50 stands for zero in the data rows.
Some points:
[53,51,63,36,29,33,41,49,52,77,35,25,53,77,62,59,33,56,32,27,44,53,54,32,60,69,53,70,41,59,44,40,44,65,74,33,30,62,67,60,35,35,55,48,57]
[23,64,50,31,43,30,38,38,61,31,61,58,44,39,64,42,85,59,67,30,38,40,47,37,42,37,61,44,42,61,55,51,38,84,36,36,57,62,49,36,67,63,76,68,68]
[20,71,40,68,44,51,60,80,35,50,32,43,53,44,32,58,49,44,44,51,59,72,34,52,43,40,43,35,68,57,51,52,50,54,51,37,29,36,44,42,38,43,45,68,67]
[56,37,54,30,69,33,37,79,33,48,36,42,44,41,25,43,53,75,46,39,37,32,41,38,44,43,69,61,71,63,43,43,75,58,69,70,67,53,48,33,46,37,34,57,47]
[58,73,67,58,74,61,39,42,53,47,52,53,48,38,59,62,58,61,36,39,44,42,57,46,29,29,46,30,43,56,52,38,51,38,71,28,48,24,72,67,67,71,41,60,31]
[56,48,29,68,64,31,72,46,28,47,62,75,61,74,66,58,40,56,43,44,43,54,60,24,61,49,42,30,35,58,38,41,81,51,34,64,42,40,50,60,76,44,64,52,25]
[55,29,46,45,48,60,44,52,39,50,44,42,70,70,69,49,61,64,48,77,53,47,66,58,48,42,29,49,52,31,60,74,75,73,48,46,48,59,56,52,58,62,54,46,51]
[24,44,60,56,97,36,59,54,59,79,34,48,42,53,58,66,51,53,63,48,58,63,72,48,52,46,53,37,57,56,74,53,46,36,43,42,58,37,44,42,40,44,56,29,67]
[56,62,47,35,57,51,31,45,82,46,46,50,46,62,36,77,65,53,65,72,49,57,37,22,80,56,42,52,44,21,67,36,43,61,61,60,44,23,55,53,53,54,43,44,51]
[52,34,55,80,45,53,42,41,34,45,34,77,43,70,25,59,57,50,48,32,47,53,35,64,58,70,79,48,48,36,54,82,61,54,53,57,78,49,59,58,35,66,76,47,54]
[67,28,55,56,47,69,31,74,41,35,40,42,59,57,58,55,57,61,66,49,22,47,76,49,33,74,54,36,36,49,47,46,24,52,40,38,64,31,41,45,42,39,57,70,68]
[56,55,19,52,51,55,41,54,43,68,61,48,23,64,71,68,78,17,35,34,54,56,44,70,38,71,35,56,47,36,56,36,62,49,66,58,42,58,54,20,50,47,61,48,54]
[39,38,60,26,56,46,73,58,44,53,20,56,43,55,51,20,55,44,58,44,56,19,42,46,26,58,32,50,29,57,41,53,48,30,46,40,38,59,44,47,64,45,48,28,59]
[49,52,42,46,52,66,43,53,61,63,65,45,65,59,40,61,26,30,40,67,47,27,69,58,58,31,54,68,42,57,61,33,59,73,23,51,48,40,23,58,54,51,52,49,54]
[34,29,71,56,42,24,69,60,80,48,47,62,79,46,53,60,75,45,63,55,24,74,45,51,48,58,31,54,40,52,48,53,58,48,44,53,49,45,48,45,28,41,27,61,19]
[57,63,48,30,68,43,67,49,48,10,19,53,52,71,37,41,31,42,42,44,75,58,53,64,56,69,49,58,69,26,43,39,61,59,36,49,48,27,41,27,66,47,51,59,55]
[52,59,53,38,54,53,42,62,62,38,37,23,64,70,68,57,33,44,49,37,59,56,41,65,46,49,58,63,59,73,49,75,54,73,52,56,64,59,49,56,60,85,40,53,13]
[68,64,40,62,43,46,62,21,38,26,63,38,54,51,57,46,35,80,66,60,57,39,66,43,34,61,47,56,64,47,55,52,41,37,48,37,34,41,33,46,22,52,45,62,59]
[59,55,58,36,75,67,36,35,54,53,55,29,54,64,27,38,57,59,41,36,36,49,33,80,57,43,10,10,58,60,45,46,45,50,34,66,47,64,47,76,36,40,57,44,52]
[53,35,76,45,55,37,52,50,31,61,64,59,51,75,64,18,65,50,42,75,49,47,13,68,54,28,70,52,40,28,63,34,43,61,62,27,34,55,35,57,49,57,45,56,53]
[51,72,52,43,59,56,45,41,43,49,55,61,24,75,30,54,59,38,34,78,44,42,49,17,51,51,55,54,47,69,66,97,48,49,54,55,46,62,44,52,60,57,35,54,53]
[48,62,19,38,53,65,46,51,66,54,63,67,75,63,38,16,77,41,41,59,50,49,56,60,53,52,48,63,50,70,45,46,54,44,66,54,55,12,81,49,38,55,64,45,55]
[35,39,41,26,39,37,36,60,61,26,70,60,54,59,55,45,36,51,39,58,52,60,64,40,28,33,45,43,33,39,23,51,61,30,51,42,69,63,52,47,37,53,36,24,58]
[61,53,53,62,49,36,57,26,59,64,60,47,57,46,65,24,62,35,58,40,68,48,56,46,43,86,59,46,73,58,32,57,43,52,40,53,47,42,55,77,56,51,8,60,58]
[34,35,52,30,46,33,56,50,33,61,71,47,23,52,58,71,66,64,39,52,67,39,61,56,51,53,29,61,70,56,44,52,36,20,49,58,65,38,24,46,56,46,41,77,46]
[69,26,52,55,74,65,66,72,84,65,91,59,52,39,31,55,43,50,51,39,65,63,58,46,25,58,67,42,65,52,53,50,61,70,47,33,37,60,32,38,53,58,59,56,54]
[41,62,42,76,45,39,44,50,50,38,53,43,68,74,32,39,60,44,60,38,47,61,68,68,57,39,71,56,44,33,68,31,63,30,69,56,61,68,31,73,70,26,35,52,59]
[62,31,58,59,33,42,28,32,46,47,50,63,35,45,63,48,44,49,33,49,66,70,44,45,49,26,55,24,62,47,46,52,66,72,37,48,52,34,67,38,40,31,26,68,66]
[62,42,51,50,25,23,68,52,55,55,43,34,44,60,39,81,48,45,53,67,39,23,35,73,34,47,73,26,35,64,43,38,49,39,36,73,27,28,57,57,61,74,63,49,56]
[53,68,43,68,68,46,48,40,51,44,28,69,23,40,58,41,42,55,59,51,40,53,66,76,41,26,50,72,32,57,46,46,54,54,27,63,35,73,64,41,29,34,50,69,24]
[58,42,24,39,56,61,51,30,64,47,29,60,37,44,55,66,48,42,49,41,36,50,30,35,25,52,50,63,40,57,67,37,58,47,54,59,74,56,28,76,26,59,37,53,55]
[52,62,45,39,65,67,43,50,22,61,52,29,67,37,66,49,51,33,59,37,56,63,35,25,43,32,72,66,33,26,29,46,48,39,22,66,62,45,46,64,50,39,60,52,59]
[56,57,51,35,56,68,81,47,38,34,71,48,50,59,60,71,52,56,75,37,45,70,50,66,72,39,62,60,37,75,34,84,54,60,78,55,25,40,43,58,42,30,53,48,64]
[47,34,35,36,42,38,45,45,64,41,56,40,42,44,59,30,19,38,57,35,41,70,54,69,40,33,47,46,67,31,75,81,41,26,58,60,54,49,61,57,66,62,68,54,56]
[57,64,55,53,40,43,40,30,44,77,46,56,56,53,46,50,19,33,60,48,29,43,54,42,26,37,38,38,61,39,30,56,45,54,89,38,56,39,29,35,42,31,69,56,27]
[59,55,73,38,63,52,38,36,59,60,74,55,55,64,32,63,54,61,42,36,45,42,65,68,54,53,61,72,46,28,35,43,30,36,34,67,37,63,71,23,48,56,42,52,51]
[42,42,59,41,46,51,50,59,69,24,40,58,50,43,67,46,46,32,25,71,49,52,61,38,62,39,70,49,76,66,52,34,52,29,61,65,26,64,57,63,33,44,77,63,55]
[34,43,60,56,41,82,62,53,64,55,52,90,40,56,56,53,41,71,69,50,49,28,43,53,49,53,50,55,75,46,36,46,53,42,51,44,58,50,54,54,50,44,51,32,58]
[31,33,25,58,42,51,19,68,48,64,37,62,34,60,54,43,46,63,92,55,63,52,54,51,57,34,48,52,65,50,38,50,24,51,46,54,31,42,46,53,56,51,37,36,23]
[68,74,62,66,45,41,32,59,72,54,40,66,64,48,57,44,50,53,56,54,75,59,19,48,56,51,35,55,40,52,29,53,47,33,43,44,52,61,20,37,33,70,67,61,55]
[64,59,61,56,32,47,33,40,56,39,37,53,45,40,49,40,69,26,49,36,39,36,75,44,54,54,64,45,71,58,57,50,44,59,38,42,32,44,35,46,69,27,61,18,30]
[54,42,62,74,48,60,42,78,37,47,44,56,65,37,54,54,66,55,15,37,49,40,65,36,44,47,20,71,45,32,64,78,35,44,50,64,34,52,48,66,55,57,59,57,55]
[31,38,56,66,70,56,34,41,25,27,62,45,63,42,53,61,53,36,46,49,79,36,52,50,51,54,65,36,44,61,54,37,33,46,72,43,54,58,49,40,30,68,42,24,21]
[52,62,26,38,56,29,49,47,29,51,53,71,66,29,60,42,40,63,41,72,48,55,55,74,51,76,45,52,43,64,75,34,34,74,64,60,65,60,49,55,48,44,65,52,50]
[60,27,49,39,59,37,44,43,22,53,57,50,57,42,27,48,40,25,56,72,43,66,40,35,58,54,45,62,68,67,56,52,40,43,21,32,49,56,72,55,36,44,68,45,47]
[78,66,68,51,30,38,60,59,47,38,60,46,53,39,54,68,64,57,65,45,71,47,36,53,39,27,31,62,67,55,70,47,60,48,45,47,71,39,58,48,51,26,60,15,50]
[57,38,56,35,47,72,80,44,33,59,34,68,50,39,65,58,49,41,56,33,44,53,49,42,65,42,46,57,76,33,57,25,45,59,59,57,49,58,62,66,48,83,41,56,55]
[48,66,50,39,57,58,48,55,54,61,48,63,77,22,64,73,36,39,53,75,52,26,33,65,46,61,68,39,47,29,53,78,46,49,56,61,51,63,70,46,73,22,37,56,52]
[25,61,67,47,32,64,36,40,36,65,46,42,36,32,34,56,49,50,46,73,39,67,61,80,36,61,52,77,45,59,38,46,76,54,40,26,54,32,54,65,60,63,42,46,59]
[26,56,71,56,45,30,58,62,57,51,73,61,40,38,29,46,27,38,56,35,64,38,60,47,76,57,28,50,33,45,39,48,42,66,53,48,72,39,53,76,51,53,61,65,52]
[22,55,36,70,36,63,64,41,58,50,56,27,63,79,42,58,42,53,52,40,66,20,31,38,44,49,39,48,52,58,67,44,51,53,34,34,61,70,81,37,47,38,47,66,54]
[72,68,63,54,47,41,65,64,49,55,36,51,30,52,60,43,42,48,54,52,60,65,76,49,62,51,52,39,27,53,59,49,43,44,46,38,61,65,67,39,41,64,37,26,64]
There is one direction along which these points spread out most. How many in every 100 of the points above lie lower along it than each point below? Round to a whole number. More than half of the points above lie lower than the first one.
[57,30,55,71,68,62,38,46,66,29,51,32,31,44,68,58,50,49,52,74,45,58,31,49,65,73,41,62,47,64,27,39,51,41,61,30,65,65,58,60,84,30,65,55,55] 48
[60,30,49,69,49,59,46,39,43,35,52,54,59,37,26,37,28,44,54,37,35,60,34,40,50,38,35,66,32,71,64,39,45,45,65,61,38,49,55,19,80,62,25,50,66] 48
[53,31,22,49,59,34,44,40,60,47,42,36,54,17,55,49,50,50,41,33,45,14,44,64,91,47,51,54,37,33,55,74,74,42,53,20,34,42,41,51,36,53,39,47,56] 54
[35,58,43,31,34,67,71,45,34,31,53,36,44,36,27,57,71,41,55,49,36,63,55,43,56,64,49,32,48,21,43,47,53,48,44,30,44,69,51,41,49,59,49,55,17] 48
[71,60,29,31,33,46,33,75,46,61,50,63,45,39,25,53,48,70,55,42,77,59,50,44,47,61,56,33,38,56,49,45,56,36,47,38,35,71,55,77,55,49,42,57,48] 42
[64,31,50,55,34,66,69,31,61,64,27,30,52,39,32,41,72,46,56,73,80,42,79,48,58,30,44,37,35,58,35,50,43,60,71,73,77,63,44,36,49,52,58,65,54] 44
[26,59,71,42,35,64,31,32,44,67,54,45,67,39,65,44,41,66,60,46,42,62,52,40,67,73,49,31,52,63,60,45,82,32,44,76,39,62,35,28,54,64,59,48,61] 46
[59,69,29,65,42,41,66,64,52,59,54,50,55,48,58,56,55,59,27,51,14,50,44,53,73,37,53,42,77,56,26,49,24,52,39,41,78,66,37,38,54,64,31,24,65] 40
[34,58,57,63,44,61,53,69,50,31,67,38,27,41,61,34,39,50,48,53,52,41,43,45,37,71,41,42,38,42,48,48,49,79,49,87,43,38,45,52,31,48,35,22,59] 40
[33,34,43,49,38,65,68,26,64,55,40,49,48,42,48,47,47,82,9,43,67,78,36,48,45,48,70,51,33,50,52,53,22,55,41,48,48,35,40,47,61,29,58,28,27] 44
[47,60,45,74,66,29,67,46,56,61,51,17,41,37,36,31,54,65,55,71,41,54,50,33,38,51,56,64,69,24,41,48,54,57,64,64,40,59,66,60,58,62,68,43,51] 52
[66,59,58,52,40,71,65,75,55,67,65,35,30,49,63,16,43,55,50,51,34,47,43,45,67,60,61,45,40,52,72,51,54,30,42,45,71,30,52,36,47,44,49,68,16] 42
